A single turn carries every row of the set below to another of its rows. Some are shown first; where does it send the rows asked next?
kuv: [-1.61  0.94  0.71  1.06  0.03 -0.20 -1.96  0.43 -1.09 -0.91 -3.62 -1.24
  1.59  0.05  0.38  1.22 -1.19]
Gar: [-0.74  0.10 -2.16 -0.41  0.90  0.50  2.80 -1.92 -1.11  2.72 -0.66 -2.71
  1.01  0.79  2.67  1.65 -2.26]
pufan: [-4.54 -0.37 -0.26  1.25  0.38  3.25  0.81  0.38 -0.52  3.39 -0.43  1.67
 -0.91  0.54 -0.49 -0.16 -0.20]
mebe: [-2.41  0.02 -1.64  1.20  0.95  2.86 -2.16 -1.37  0.29  1.51 -2.05  2.28
 -0.64  0.15  3.29  2.03  0.09]
feras: [-2.96  1.03 -1.48  0.80  1.45  3.34 -0.70 -1.19  1.02  2.86 -2.15  0.36
 -0.23 -2.08  3.20  1.67  0.69]
lofa: [-0.89  1.53 -2.61  2.24  1.69  3.39  0.46 -1.39 -2.74 -0.90 -1.06 -2.52
 -0.45  0.69  1.36  0.10  0.96]
dud: [-5.01 -2.11 -0.41  0.17 -0.52  0.89  0.84  1.88 -1.09  1.25 -3.92 -2.22
 -1.36  1.84  0.63  2.50  1.15]
Vir: [-2.23  0.79 -0.53 -0.29 -0.21 -0.31 -1.65 -0.73  0.41 -1.65 -0.53 -2.07
  1.53  0.88  0.62  1.44 -1.92]
Gukis: [-0.50  0.76 -0.91  1.16  1.24  1.10  2.88 -2.12 -1.20  0.91 -0.91 -2.26
  0.25  2.03  0.26  1.36 -3.39]
livob: [-0.89  1.66 -2.78  0.96  1.10  0.26  0.69 -0.29 -0.89  1.16 -0.25 -0.69
  1.47  1.98  1.21  0.03 -3.28]
lolok: [-3.52 -3.06 -0.23 -0.44  1.20  1.63  1.57  2.05 -0.03  1.02 -4.00 -3.04
 -0.04  1.28  0.11  1.74  0.30]
bak: [-1.80  0.75 -3.14  1.00  0.91  4.29  1.98  0.29 -3.38 -0.43 -2.22 -1.70
 -1.47  0.39  0.26  0.53  1.12]
Fir: [-2.08 -0.19 -0.64  0.48  0.45  0.77  1.48 -1.95 -0.87  1.91  1.20 -0.56
  0.68  2.44  0.59 -0.46 -2.82]
Tipu: [-2.33 -1.98  0.80  1.92  1.58  3.62  1.53 -0.03  0.20  3.74 -1.44  0.32
  0.10 -0.53 -0.50  1.04 -0.72]
mezif: [-1.60  1.05 -1.14 -0.98  1.10  1.54  1.10 -1.06 -3.02 -2.62 -1.63  0.23
  0.04 -0.29  0.92  1.04  1.48]
pem: [-2.86 -1.65 -3.34 -1.04  1.43  1.75  1.01 -1.40 -0.28 -0.02 -1.83 -1.82
 -1.56  3.02  3.50  3.36 -0.30]
mon: [-1.04 -0.56 -0.73  0.99 -0.51  0.58  2.19 -2.64 -0.75  1.77 -0.29 -2.11
  0.00  2.72  1.28  1.03 -2.95]
Vok: [-4.64  1.09 -2.49  0.57  2.46  3.28 -1.60 -0.06  1.77 -0.31 -1.27 -0.19
 -1.03  0.26  1.97  2.11  0.89]
vez: [-2.89 -1.58 -3.12 -1.97  1.67  1.57  1.47 -0.10 -1.20  1.53 -1.88 -2.81
 -0.53  0.48  3.28  4.12  0.31]
Neviv: [-2.07  1.36  0.32  2.70  1.49  2.07  0.86 -1.22 -2.81 -0.62 -0.56 -2.45
  0.10  0.04 -0.08 -0.09  1.60]
Nenis: [-2.18 -0.65 -3.33 -0.94  2.94  2.03  1.59 -0.95 -1.07 -0.93 -2.33 -2.03
 -1.28  2.32  2.34  3.96 -0.74]
sim: [-4.64 -1.24  0.00 -0.30 -0.27  1.09  1.52  2.16 -1.47  1.10 -0.53 -1.82
 -0.47  0.73 -1.92  2.86 -0.61]
Tata: [-4.32 -1.06 -0.29  0.02  1.03  1.16  1.06  2.27 -1.78 -0.13 -4.18 -2.53
 -0.99  0.98 -0.65  3.30  0.72]
sibi: [-3.66 -0.87  0.17  2.35 -0.01  3.35  1.93 -0.71 -0.55  4.02 -0.98  0.58
 -1.71  0.66 -0.03  1.60 -0.48]
dodu: [-2.95  0.46 -0.50  1.58  0.64  2.69  3.07 -0.66 -0.37  5.05 -1.30 -1.23
 -0.28 -0.80  0.96  0.93 -0.76]
buna: [-1.93  0.79  0.01 -0.10 -0.91  0.38 -1.78 -0.66  0.31  0.95 -2.89 -1.82
  1.85 -1.78  2.54  1.05 -0.53]
bapi: [-1.76 -1.38 -1.17  0.56  2.67  3.04 -1.71  0.07  0.82  1.38 -2.93  1.73
  0.70 -0.77  2.47  1.55  0.32]
Lefa: [ 0.01 -1.78 -0.47  0.69  1.51  1.84  1.94 -2.26  0.22  1.82 -0.45 -1.88
  1.18  1.35  1.01  0.77 -2.97]
kalev: [-4.70  1.18 -0.49  2.48  0.64  2.22  1.54  1.73  0.08  2.93 -1.47 -1.09
 -0.66  0.74 -1.33 -0.06 -0.62]
nutu: [-3.06 -0.33 -0.57 -0.19 -1.28 -0.12 -2.24  1.03 -0.71 -0.36 -2.31 -1.97
  1.18  1.78  0.93 -0.60 -1.12]
Famo: [-3.25 -0.55 -4.42 -0.94  2.69  2.66  0.67  0.74 -1.13  0.78 -0.06  0.46
 -1.07  1.47  1.74  3.63 -0.66]
bon: [-4.03 -1.43  0.09 -0.86 -0.74  0.55  0.42  1.62 -1.11  1.70 -3.19 -3.46
  0.34 -0.85  0.80  2.84  0.86]
gamag: [-1.10 -1.38  0.04  0.05  0.66 -0.11 -1.32  0.89  0.31  0.00 -4.03 -1.33
  2.35  0.36  1.50  0.24 -0.97]
Kekoz: [-5.49 -2.22 -1.18 -0.45  0.20  1.55  0.55  1.92 -1.12  0.91 -1.57 -3.19
 -1.14  2.57 -0.02  1.46  0.57]
talim: [-2.05 -0.07  0.40  0.93 -1.54 -0.82 -1.95  0.20 -0.64  0.38 -3.39 -0.68
  1.28  0.86  1.74  0.48 -0.85]
geg: [-3.19  0.76  0.11  0.84  2.17  2.36  1.11 -0.96 -2.65 -1.45 -0.96 -0.44
 -0.70 -0.66  0.34  1.44  2.84]
Vun: [-3.57  0.17 -2.43 -0.14  0.86  2.86 -2.80  0.02  0.30  0.49 -1.69  1.84
 -0.15  0.44  2.56  0.24  0.13]
dob: [-1.39  0.81 -1.59 -0.28 -0.32  2.14  2.39  0.31 -3.84 -1.27 -2.43 -1.13
 -0.19  0.12 -0.45  0.13  0.29]
veg: [-3.37 -1.59 -3.32 -1.29  2.29  2.21  0.71 -1.40 -0.52  0.40  0.72 -1.46
 -1.13  3.22  2.62  2.09 -0.68]
Kam: [-3.04  0.53  0.05  2.64  1.72  4.02  2.22 -0.60 -0.78  2.98 -1.57  0.12
 -1.54 -0.07 -1.01  1.75 -0.89]
per: [-2.04  1.29 -1.41  1.60  2.38  3.42 -2.00 -1.06  0.04  0.23 -2.44  1.62
 -0.42 -0.85  2.02  2.37 -0.22]
Gov: [-1.85 -2.86 -2.72 -1.13  3.06  2.97  1.68 -0.98  0.79  0.46 -1.97 -2.39
 -0.49  1.89  2.48  2.73 -0.51]

bak goes to lofa
Tata goes to Nenis
bapi goes to gamag
Now these:
livob goes to kalev
Vun goes to nutu
dud goes to pem
bon goes to vez

